In the rows, zero is written as 128.
Where one turn sends some rows of the set: a few examples, then the rows asked
meko: 146 125 129 129 126 121 103 151 100 102 133 112 156 108 153 103 112 135 151 106 126 104 103 120 131 118 132 105 110 146 119 143 143 115 115 113 130 142 112 135 109 133 116 126 128 145 106 132 138 110 124 132 127 130 123 109
tem: 143 146 125 123 117 149 122 141 139 117 111 105 135 147 131 141 113 105 137  92 140 135 157 124 126 121 122 137 150 135 128 166 163 174 131 141 148 106 122 154 158 142 103 154 143 118 134 132 149 130 120 106 136 141 115 159
gugur: 156 136 124 137 124 112 125 142 114 102 135 108 156 145 134 131  95 104 142 106 120 109 141 122 103 117 132 126 121 120 127 163 189 156 123 128 136 111 142 164 149 152 103 144 162 125 103 142 140 120 134 122 139 108 142 144
tefo: 147 118 129 134 129 123 103 146  96 101 138 116 153 107 156 103 108 134 159 109 123 100  93 123 130 117 134 113 111 141 119 146 142 121 123 112 132 129 122 139 112 124 119 116 127 143 113 122 138 106 121 130 125 128 123 112
rol: 116 126  92 123 116 123 146 153 120 135 134 132 132 145 136 100 106 122 159 151 123 126 150 120 139  95 127 124  80 141 118 153 151 140 130 137 124 125 147 155 135 132 123 132  96 112 115 138 160 136  92 149 103 117 129 143
tefi: 105 134 146 104 108  86 136 145 118 159 100 115 106 140 152 125 116 112 123 139 143 155 117 170 150 127 144 115 126 149 130 126 156 119 134 138 136 120 119 116 131 118 124 153 112 129 136 118 139 131 107 115 101 112 139 105
zavip: 146 149 120 121 123 145 115 136 140 116 109 107 139 146 133 146 117 110 136  92 139 132 162 124 123 120 120 133 146 130 137 168 164 172 124 150 150 112 127 154 156 144 102 154 147 119 126 133 149 124 118 107 137 140 123 149
Gup: 142 121 134 133 120 127 111 155  98 104 137 111 152 107 153  96 107 128 154 107 125 104  93 121 133 119 134 111 114 150 109 141 140 118 123 103 128 131 110 136 113 128 119 122 124 143 117 129 138 116 126 131 125 129 115 121
rorap: 144 144 124 125 119 149 120 138 136 117 113 108 134 147 133 142 112 105 141  94 139 132 152 126 124 122 123 140 149 132 129 168 163 178 134 143 149 100 128 156 159 137 106 148 143 117 136 128 148 126 118 105 134 139 116 159
pimi: 119 139 143 119 109  98 124 152 111 153 102 108 106 117 144 134 124 129 144 130 146 168 108 164 145 120 154 111 134 131 129 139 162 144 127 150 142 104 130 131 129 100 119 125 116 140 160 109 155 110  91 113 121 104 123 105
lofe: 147 146 120 123 125 145 114 133 138 115 111 109 137 146 134 148 115 111 140  93 139 130 158 125 122 119 121 136 145 126 138 170 165 176 128 151 152 106 132 156 157 140 104 149 146 118 128 128 149 120 116 106 136 140 123 149
Tidi: 108 138 143 101 111  83 132 142 120 158  98 116 110 140 153 129 118 116 122 139 144 155 123 168 149 127 142 111 124 146 136 127 157 117 127 143 138 126 121 116 129 121 122 156 115 130 130 120 139 128 105 116 103 113 144  97
mibo: 117 151 142 111 106  94 122 158 118 154  95 100 113 117 140 136 130 131 132 124 149 173 124 159 147 119 151  98 131 138 132 134 164 133 111 153 139 126 114 126 124 115 115 141 117 144 147 124 156 116  95 116 127 107 125  98
bosus: 106 130 146 107 109  88 136 141 114 157 104 119 103 141 153 125 113 111 129 141 141 153 111 173 149 128 145 120 127 145 129 129 154 124 139 138 138 111 127 118 134 112 126 146 112 128 141 112 138 128 104 114  98 111 138 107
sibub: 150 141 130 135 115 115 133 153 116 105 133 101 155 146 129 124  96  98 134 102 121 115 143 118 108 119 133 122 124 132 119 157 187 151 120 119 132 116 127 161 148 159 102 155 159 125 105 152 139 131 139 122 139 111 134 153
gep: 118 127  88 121 121 119 142 149 121 134 132 132 136 145 137 104 108 125 159 151 123 125 153 119 137  95 126 122  77 137 124 154 152 139 126 143 127 130 150 156 133 134 122 133  98 114 110 139 161 132  90 150 104 118 133 136
tek: 115 130  90 120 116 120 146 154 123 135 131 129 135 144 135 101 109 123 155 150 124 127 155 118 140  95 126 119  79 143 120 152 152 136 124 139 123 133 142 154 132 137 121 138  97 114 110 144 161 137  92 151 105 119 130 139
zov: 145 117 131 134 123 125 108 151  95 102 139 114 150 108 154  98 106 130 158 108 124 102  91 123 132 119 134 114 112 145 112 143 141 122 126 107 131 126 118 138 114 124 120 118 125 142 117 123 137 111 123 130 124 128 118 118
Zepi: 144 150 123 121 119 147 119 140 141 117 109 104 138 147 131 143 115 108 135  91 140 134 160 123 125 121 121 133 147 134 133 166 164 172 125 145 149 111 121 153 156 145 103 156 144 119 129 136 148 129 120 107 136 141 119 154
fadom: 117 130  89 119 119 119 142 151 123 134 131 130 136 144 135 103 109 125 156 150 124 126 155 119 138  94 126 120  77 140 124 153 153 137 124 142 125 134 146 155 132 137 121 136  98 114 108 142 161 134  91 150 105 118 133 135
Vez: 114 128  91 121 114 122 147 154 122 135 132 129 134 145 135  99 107 121 156 150 124 127 151 119 140  96 127 121  80 143 118 151 151 138 127 136 123 129 143 154 135 135 122 136  96 112 113 141 160 138  93 150 104 119 127 142
Mula: 123 142 140 117 114  94 117 148 113 153 100 109 110 115 145 140 127 134 143 129 146 167 115 163 143 118 152 107 131 127 137 141 164 142 121 158 144 112 132 131 126 103 118 127 118 142 151 111 155 105  90 113 123 105 130  97
vasaf: 147 143 121 125 123 147 117 134 136 115 114 110 135 146 134 145 113 108 143  94 138 130 154 126 123 120 122 140 147 127 134 170 164 178 133 148 151 101 133 156 159 137 105 146 145 117 132 126 149 122 117 105 134 139 120 154
vugu: 148 121 126 131 129 121 101 146  97 101 135 115 156 108 155 106 111 135 155 108 125 100 100 121 130 117 132 108 109 142 121 146 144 118 117 115 133 137 119 138 110 129 117 120 129 144 106 126 137 106 122 132 127 128 126 107
pokit: 149 137 131 137 111 119 136 154 113 106 136 102 152 147 130 120  92  95 139 103 121 114 136 120 108 119 135 128 126 131 114 157 185 154 128 115 131 107 128 163 151 153 104 149 157 123 112 148 139 133 139 121 136 110 129 160
Moke: 111 136 140 103 117  80 127 136 119 156  99 119 110 140 155 134 119 119 125 140 143 152 123 170 146 125 142 112 121 141 142 131 159 119 127 149 141 125 129 117 128 119 123 152 117 132 127 116 138 121 102 115 103 112 150  92
nel: 113 132 140 105 118  82 126 133 116 157 102 122 108 140 157 134 116 118 129 142 142 149 117 172 145 125 143 117 122 136 141 133 158 124 133 149 142 116 135 120 131 112 125 145 117 131 132 109 139 118 101 115 100 110 150  94
duvov: 155 132 127 140 123 115 128 143 111 104 139 109 153 146 134 127  93 101 147 107 119 109 134 123 104 118 134 132 124 120 122 164 187 160 130 124 136 101 144 166 151 146 106 140 160 123 110 138 139 121 133 121 136 107 138 151
pepo: 154 140 126 134 121 112 126 147 117 104 133 103 157 146 132 129  97 103 136 103 121 112 145 119 105 117 132 121 121 125 126 161 189 151 118 126 135 118 133 163 147 158 101 151 162 126 101 150 140 124 137 123 140 109 140 145
pag: 115 142 147 118 102 101 128 159 113 155 102 104 105 116 140 129 123 125 139 127 147 172 109 162 148 121 154 110 136 138 122 135 160 142 126 145 138 107 119 128 129 104 119 131 114 140 161 116 155 119  95 112 121 105 116 110
nofi: 122 148 139 113 113  92 117 151 117 153  96 105 113 116 143 141 130 135 136 127 148 169 122 161 144 118 151 101 130 130 138 139 165 138 113 159 143 122 124 129 123 111 116 135 119 144 145 119 155 108  91 115 126 105 131  92
rarep: 150 132 131 140 116 118 133 149 110 104 138 106 150 146 132 121  91  96 144 106 118 111 131 123 106 119 135 132 126 126 115 161 185 159 132 117 134 100 138 164 152 147 106 142 158 123 114 140 139 128 137 120 135 109 131 159
vavud: 117 125  90 122 119 121 144 150 121 134 134 133 133 145 137 103 107 123 160 151 122 126 150 121 138  95 127 125  78 138 121 154 152 140 129 140 125 126 150 156 135 131 123 130  97 113 114 137 160 133  90 149 103 117 131 139
das: 109 129 143 108 115  85 131 135 114 156 105 122 105 140 156 130 114 115 132 143 141 150 111 173 146 126 145 121 124 139 134 132 155 125 139 143 140 109 135 120 133 109 127 141 114 128 139 107 138 122 102 113  98 110 144 100
Vefe: 114 148 146 114 101  99 128 162 117 155  97 100 109 117 139 130 127 127 133 124 148 174 117 160 150 121 153 103 135 142 124 133 161 136 118 146 138 118 112 126 126 111 116 138 115 143 155 123 155 122  96 114 123 108 118 107
bar: 142 124 132 129 121 125 109 156  99 102 134 110 155 108 152  99 109 131 150 106 126 105 100 119 134 119 133 106 112 150 113 140 142 115 117 106 128 139 106 135 110 134 116 128 126 144 110 134 138 116 125 132 125 130 118 116

bosus moves to -> tefi
mibo moves to -> nofi
Now find these:
tefo moves to -> zov
gugur moves to -> duvov
Zepi moves to -> zavip
fadom moves to -> gep

